Rotation paths and how fast each direction turns (degrees each step)
Each turn is a multiple of 5 degrees from 10 to 175, or 0.
Each row of a path follows its step; steps can be skipped.

step 0: 36, -20, 22, -14, 28, 17, -18, -15, 0, -10, 42, 15, -1, -13, -24, 19, -8, -17, 19, -19, -10, 22, -31, -29, -21, -27, 17, -57, 12, -13, -33, -6, -3, 4, 20, -11, 20, 42, 20, 0, -18, -33, 8, -5, -2, 34, -19, -34, 65, -41, -5, -18, 14, -45, -23, -8, -12, 12, 14, 11, 7, 31, 29
step 1: 20, -10, 20, -18, -31, -23, 16, -10, -15, 54, 5, -21, 9, -14, 61, 34, 22, -20, 40, -22, 17, 27, 28, 4, -49, 21, -17, 6, -17, -35, -49, -38, -18, -45, -25, 2, -3, 45, 29, 2, -20, -34, 1, 9, -29, 6, 1, 9, -15, 28, 4, 5, 8, -7, -15, -4, -22, -19, 7, 9, -11, -2, 6
step 2: 6, -5, -9, -21, 18, 7, -21, -20, -23, 11, 3, -44, 29, 6, 8, 45, -17, 7, -11, -14, 10, 23, -18, -15, 15, 9, 25, -48, 59, 13, -10, -17, 4, -8, 29, 9, 27, 0, -15, -3, -9, -37, 23, 47, 19, -3, -9, -12, 18, -9, 28, 48, 18, -37, 38, 4, -31, -23, -3, -29, -43, 2, 52
step 3: -8, 0, 12, 10, -32, -4, -39, 31, 6, 24, -1, -32, 2, -14, 5, 4, -20, -7, 31, -23, -1, 22, 20, -20, -33, -33, 11, -30, 34, -52, 1, -26, 4, -40, -2, -3, -22, 50, 21, -14, -14, 20, 12, 37, 19, 21, -4, 3, 33, -4, 54, -46, -8, 18, -50, -19, 1, 21, -23, 18, -17, -10, 25
step 4: -20, 0, 9, -7, -16, -29, 3, -49, 4, 22, -8, -28, 3, -7, 22, 57, -21, 10, -34, -24, 34, -20, -1, -5, -28, -23, 10, 15, 32, 42, 2, -3, 17, -16, -29, 1, -5, 39, 3, -38, -8, -31, -19, 2, -19, -50, 2, -15, 28, 30, 25, -16, 13, -46, 1, 25, -44, 5, 38, -36, -13, 5, 12
step 5: -58, 35, -6, -14, 22, -28, -15, 3, -21, -21, 14, 17, -45, -4, -18, 26, 20, 3, 21, -32, 36, 39, 14, -17, 6, -19, 10, -49, 38, -28, -45, -16, 18, -15, -3, -28, 10, 7, 4, -18, -9, 10, 14, 3, 44, 4, -42, -9, 31, 44, 40, 11, -1, -17, 9, -8, 2, -18, -10, 30, -16, -5, -2
step 6: 34, 24, 36, -22, -16, 24, -1, 5, 4, -13, -21, -8, -9, -28, -10, 24, -5, -13, -26, -26, 17, 4, 11, 10, -40, -28, 23, -25, -1, 26, -36, -27, 14, -27, -17, -18, 18, 49, 64, 9, 45, -19, -41, 16, 2, -10, -35, -31, 25, -30, 7, -16, 16, 20, -27, 0, -34, -6, 15, -29, 3, -25, 2
step 7: 5, -12, 9, -37, 2, -29, 27, -31, -37, 36, 27, 42, 16, 0, -15, 50, -16, 3, 40, -4, 38, 27, -48, -12, -5, -33, -15, 7, 14, -23, -7, -36, -36, -19, -21, -11, 6, 2, 6, 15, -16, -40, 23, -21, 21, 21, -34, -38, 26, 20, 16, -8, 33, -45, -3, 7, -22, 5, 0, -6, -11, 2, -14
step 8: -7, 10, -3, -51, -43, -4, 21, -6, -6, -16, 23, -40, 12, -9, 11, 13, 24, -2, 25, -47, 31, 28, 33, -10, -18, 7, 22, -55, 45, -22, -19, -25, -17, -19, 21, -22, 41, 13, 47, 30, 13, -12, -10, 10, -48, -6, 10, -21, -12, 13, 21, 16, -23, 28, 26, 5, -3, -19, -24, -7, -6, -8, 30
step 9: 12, 32, 16, 21, -21, 14, -3, -15, -13, 12, 12, -35, 12, -53, -16, 27, -45, -3, -19, 1, -2, 24, -20, 21, 24, -28, -8, -22, 12, -7, 2, 5, -37, -40, 24, -7, 21, 36, -16, -3, -44, -46, 19, 32, 9, -10, -24, -24, 2, -31, 46, -16, 50, -18, -25, -21, -18, -2, -32, -30, -26, -2, -1
Speeds:
7, 0, -5, -5, -4, 2, 9, 3, 1, -3, -10, 1, -4, 1, -5, -5, -9, -1, -5, -4, -2, 6, -12, -3, -1, -4, 0, 7, -9, 8, 5, -1, 1, -13, -11, 0, 7, 4, -2, -2, -9, -11, 0, 5, 8, -1, 14, 9, -2, 4, 11, 4, -2, -3, 7, -1, -3, -11, 4, 4, 7, 1, -4
140
5, 2, -2, 5, 3, 10, -4, 5, 1, -4, 1, 10, 5, -2, -5, -3, 1, -5, 3, 7, -12, -5, 8, -2, 11, -7, 1, 0, 3, -4, 4, 6, 1, -9, -1, 1, -11, -6, 20, -2, -10, -7, -8, 0, -4, 1, 0, 0, 11, 2, 4, 5, -1, -4, -8, 2, -2, -7, -1, -9, -5, -8, 3
115
3, -3, -7, 1, 2, 15, -8, -7, 3, 5, 2, -12, 2, 5, 9, 3, -4, 0, -1, 4, -4, -2, -1, -8, 0, 13, 4, 0, -13, -4, -10, 2, 0, -2, 0, 3, 0, 6, -6, -11, -8, 0, 4, 9, -5, 7, 7, 1, 7, 5, -9, 1, 0, -4, -5, 1, 10, -3, 1, 6, -10, 3, 5
35
6, 6, 5, -4, -3, 2, 1, -4, -4, -2, -3, -6, 10, 7, -3, 2, -9, 11, -2, -3, -10, -10, -5, 13, -2, -4, 0, -9, 6, 0, -1, 14, 7, 0, 2, 2, -6, 6, -5, -1, 14, -12, -4, 2, -5, -4, -4, -7, -2, 1, -7, 3, -9, -7, 4, -2, 0, -6, 8, -1, 1, 5, -5
160
11, 4, 6, 4, -4, 2, -2, 4, -1, 1, 2, -1, -4, -7, 9, -9, -2, 4, -4, -6, 5, -7, -13, 2, 1, -5, -11, 5, 2, 4, -13, 2, -7, -6, 10, 5, -2, 9, 2, -10, -2, -1, 2, -10, -2, -4, -2, 8, -9, 2, -5, -5, -2, 9, -11, 4, -6, -2, 0, -2, -2, -13, 4
135

step 0: 17, 0, -44, 17, 15, 0, -60, 39, 6, 24, -55, 39, 24, -11, -17, 10, -34, 5, 7, 2, 25, 33, 11, -14, -26, 2, -17, 55, 9, 21, -1, -32, 19, -22, -12, 29, 4, 16, -1, -26, -3, 14, -12, 13, 7, 19, 20, 11, 19, 45, -2, 4, -24, -19, -37, -10, -8, -13, 8, 5, -21, -39, -3
step 1: 7, 30, -3, 2, -9, 27, -12, 49, 47, -27, -26, -17, -28, 9, -16, 10, -27, -22, 32, -9, 6, 18, 44, -10, -7, -22, -26, 33, 3, 3, -3, -3, 7, 5, -24, -1, 30, 21, -46, -10, -27, 2, -40, 41, -4, 6, -11, -5, -16, 45, -22, -48, -4, 23, -13, 12, 8, 40, -6, 15, -4, -29, -13
step 2: -28, 28, -26, -33, -11, -5, -3, 37, 14, -4, -25, -27, 2, 30, -3, 49, -35, 6, 42, 23, -18, 13, -27, -26, 7, -2, 4, -43, 11, -1, 39, 12, -11, -30, -10, -19, 38, -3, -30, 8, -34, 27, -15, 8, -5, 12, -48, 12, -4, 15, 9, -37, -6, 27, 14, 22, -3, -26, 24, 38, -18, -21, -4
step 3: -4, 51, -46, -7, -3, -37, 6, 45, -16, 17, -25, 14, -20, -28, -5, 8, -17, -16, 14, -5, 44, 1, -22, -36, -16, 15, 31, -5, -12, -15, 18, -20, 39, -13, 12, 11, 32, 18, 10, -23, -37, -12, 31, 11, -8, 15, -31, -4, -6, 2, 43, -18, -5, -17, 40, 22, -27, -28, 18, -7, -33, -23, 15
step 4: 8, 33, -25, 7, 11, -41, 15, 26, -27, -29, -8, 34, -41, 2, -1, -5, -41, -19, 24, -1, 43, 16, -3, -26, -13, 9, -31, 23, 36, 18, -23, -47, 2, -9, 25, 3, 9, 15, -2, 29, -17, -49, 27, 19, -20, 37, -23, -12, -14, 0, 13, 6, 33, 25, -3, -38, -11, 25, -5, 16, -13, -26, -31
step 5: 54, 8, -24, 2, 2, -17, 36, -6, -5, -30, -40, 23, 8, 38, 24, -14, -46, 14, 28, -6, 1, 15, 5, -16, 8, -23, -18, 18, -34, 12, -11, -38, -50, 10, -14, 2, 24, 17, -32, 31, 4, 12, 9, -11, 15, 5, -60, 12, -24, -2, -1, -21, 26, -9, -6, 5, 9, -20, 0, 29, 9, -37, -30
step 6: 26, 25, 5, 29, 32, 1, 19, 8, -54, -13, -43, -17, -26, 9, 8, 7, -24, -18, 37, 0, -9, 15, -28, -15, -28, -49, -5, 22, -31, 33, 21, 21, -12, 7, 15, -2, 20, 4, -5, -22, -32, -7, -10, -58, 8, -10, -40, -4, -33, 36, 22, -17, -18, -43, -4, 22, 21, -27, 8, 11, -5, 10, 24
step 7: 7, 26, -14, 16, 51, 7, -4, 23, -47, -20, -1, 15, -17, 14, 30, -10, -29, -7, 16, 17, 3, 2, 4, -43, -9, 3, -6, 25, -2, -8, 14, 13, -11, -19, 24, -28, 10, -7, 61, -37, -3, -32, 4, -18, 20, 28, -15, -15, 9, 52, 8, 13, -23, 37, 30, 44, 1, 35, 33, 26, 24, -12, -4
step 8: 64, -10, 4, 7, 8, 7, -41, -25, -24, 8, -28, 11, 9, 0, 25, 8, -43, -16, 3, 22, 18, -14, 15, -30, -6, 9, -24, 37, 16, -5, 29, -20, -32, -7, -29, -22, 37, -13, 30, -23, 5, 13, 3, 27, -24, 33, 7, 0, -16, 30, 9, 11, -11, 20, 20, -23, -27, -33, 23, 18, 5, -56, -28
step 9: 22, -37, -29, 12, 13, 3, -39, -4, -31, -46, -58, 12, -14, -21, -24, 9, -30, -7, 20, 23, -2, 12, 37, 38, -4, 3, -16, 27, -25, 1, 4, 10, 17, -2, 3, -1, 11, -10, -5, -17, -60, 11, -29, 27, 1, -28, -1, -7, -37, 32, -22, -17, 4, -12, 2, -7, -8, -17, 9, 11, -33, -53, -26
Speeds:
8, 7, -1, 3, 0, 9, -8, -9, 6, 8, -4, -5, 5, 1, -2, -7, 3, -5, -3, -12, 0, -3, -7, -9, 5, -5, 7, 9, -16, -8, 6, -4, -2, 0, -2, 5, 5, 2, -1, -6, 3, 3, 2, 3, -13, 9, 0, 1, -3, -9, 7, -5, 1, -1, 1, -1, 2, 5, -8, -9, -2, -7, 7
145
-5, 3, 8, -7, 4, 10, -5, 13, 0, -6, 1, 3, -4, 1, 4, 3, 2, 4, 4, 10, -7, -1, -1, 7, -1, -4, 4, 4, -13, 8, 14, 3, -3, 7, -6, 6, -9, 8, -12, -1, 1, 9, 7, -2, -8, -9, -9, -3, -4, 2, 3, -1, 7, 1, -1, 2, 3, 4, -2, 3, 8, 6, -4
85
13, -6, 9, -9, -13, -3, -3, 3, 3, 9, -8, 3, -7, -5, 8, 2, -1, 4, -7, -3, 9, 5, 7, -5, -2, 0, 5, -4, 3, 8, 4, -2, -6, -1, -5, 8, 6, 3, 1, -5, 4, 1, 4, -1, 3, 0, 3, 0, 9, 6, -1, -3, 5, -16, 7, 6, 1, -14, -3, -3, 7, 4, 3
135
7, -9, -1, 4, 8, 6, -7, -2, 13, -1, 0, -9, -5, 0, 8, -2, -6, -6, -3, -4, 5, -5, -4, 2, 5, 1, -11, -8, -4, 2, 0, 6, -4, -2, 4, -1, -7, 1, -18, 4, -5, -2, -8, -3, 20, 2, -4, 5, -5, 2, 0, -4, 7, -4, -3, 6, -3, 2, -6, -1, -5, -1, 4
85
